Here are some points:
[ 0.39 -0.89 -0.68  0.19  1.09  0.21 -0.6  -1.2 ]
[ 0.67  1.45 -0.44 -0.81 -0.41  1.18 -1.03  1.07]
[-1.01  1.25  1.14 -1.21 -0.78 -1.04  0.12  0.18]
[-0.07  0.65  1.18 -0.47 -0.97  0.35 -0.47  0.04]
[ 0.07 -0.37 -0.11  0.01  0.19  0.67 -0.51 -0.43]
[ 0.06  0.59  0.34  0.05  1.76 -0.99 -0.53  0.32]
[ 0.41  2.2   1.53 -0.27  0.44 -1.27  0.22  1.17]
[-0.76 -0.55 -0.71 -0.07 -0.75  0.36  1.58 -0.36]
[-0.05  0.12  1.67 -0.4   0.05  0.2   0.03  0.19]
[ 0.56  0.11 -1.59 -0.74 -0.23  1.57  1.18 -0.36]
[-0.44 -1.47  2.93 -0.02  1.7   0.3  -1.4  -1.49]
[ 0.05  0.37  0.81 -0.04  1.05 -0.43  1.02  0.57]
[-0.17 -1.1  -0.14  0.17 -0.61 -0.16  0.21 -0.6 ]
[ 0.41 -0.29  0.82  0.08 -0.7   0.97 -0.45 -0.13]
[ 1.47  1.3   0.63  0.29  0.02  1.59 -1.25 -0.74]
[ 0.24  0.55 -1.48 -0.09 -0.46 -0.22 -0.57 -0.05]
[-0.65 -0.76 -1.93  0.09 -0.13  0.8   2.65  0.4 ]
[ 0.43 -0.43 -1.64 -0.28 -0.46 -1.47 -1.12  0.71]
[ 0.19  0.58  1.32 -0.18 -0.56  1.09 -1.05  0.4 ]
[ 0.32  1.29  1.24 -0.78  0.97  0.11 -0.06  1.15]
[-0.99  0.96  1.8   0.28 -1.04 -0.18 -1.14 -0.27]
[ 0.3  -0.86 -0.9   0.33  0.04 -0.2  -0.88 -1.52]
[-0.1  -0.7  -0.61  0.12  0.06 -0.01 -0.7  -0.9 ]
[ 2.41 -0.37 -2.16  0.67  1.07  1.88  0.5  -0.48]
18 more points follow, each with its number after it:
[ 0.5   2.14  1.5  -1.11  1.3   0.39 -0.34  1.85] 0
[ 0.25  0.98  0.14 -0.71 -0.05  0.39 -0.49  0.75] 1
[-1.25  0.15  0.51 -0.47 -0.02 -1.44  0.19  1.26] 2
[ 0.57  3.06 -0.46 -0.83 -0.25 -0.6   0.03  1.79] 3
[ 0.36 -0.21 -0.14 -0.25  1.59 -0.11 -1.34  0.2 ] 4
[ 0.62 -0.75 -1.4   0.25  1.83  0.7  -1.24 -1.03] 5
[ 1.27 -1.11 -0.03 -0.52  1.2   0.36 -0.45  3.13] 6
[ 0.51 -0.44  0.91 -0.05  0.76  2.89  1.35 -1.45] 7
[-0.69 -0.22 -0.49 -0.67  0.21  0.85  0.09  0.54] 8
[-0.74 -0.13  0.71 -0.4   0.58 -1.75  0.32  0.23] 9
[-0.11 -1.04  0.65 -0.01 -0.1  -0.67  0.09 -1.5 ] 10
[-1.2   1.24 -1.37 -1.05 -1.46 -0.95 -0.71  1.36] 11
[-0.86 -1.75 -2.06  0.3   0.49 -0.98 -1.   -0.19] 12
[ 0.53 -0.4  -1.73 -0.8   0.3   1.25  0.89 -0.29] 13
[ 0.41 -0.63 -0.23 -0.38  1.56 -0.22 -1.62  0.2 ] 14
[-0.15 -1.63 -0.48  0.37 -0.37 -0.46  0.23 -1.21] 15
[ 2.2   1.24 -1.05  2.64  0.52  3.04  2.71  4.95] 16
[ 0.3   0.54  0.41 -0.06  0.09 -0.2   0.7   0.89] 17
Which two of these numbered points are nearest to each point below, ignoring the 3 directions in which the first points spread most? Their numbers follow each, nearest first.
[-1.12 -0.79 -1.52 -1.25  0.64  1.1  -0.25 -0.91] > 8 13
[ 1.    1.94 -0.41  1.65  0.88  1.84  3.05  0.98] > 7 17
[ 0.17  0.38 -1.14  1.07 -0.49 -0.8  -0.6   0.26] > 3 15
[-0.38 -1.39  1.01 -0.04 -0.56 -0.62  0.57  0.88] > 17 15
[-1.18  0.66  2.07  0.34 -0.46  0.09 -1.67  1.3 ] > 2 8
[-0.54  0.53 -1.96 -0.5  -0.07 -1.58 -0.71  1.  ] > 12 11
[-1.18  0.44 -1.81 -0.67 -0.75 -0.98 -0.98  0.81] > 11 12
[-0.12  1.05  0.32  0.34  0.3   0.54 -0.53  1.04] > 2 1
[-0.51 -0.9   1.42 -0.11 -1.4  -1.    0.77 -0.94] > 10 15
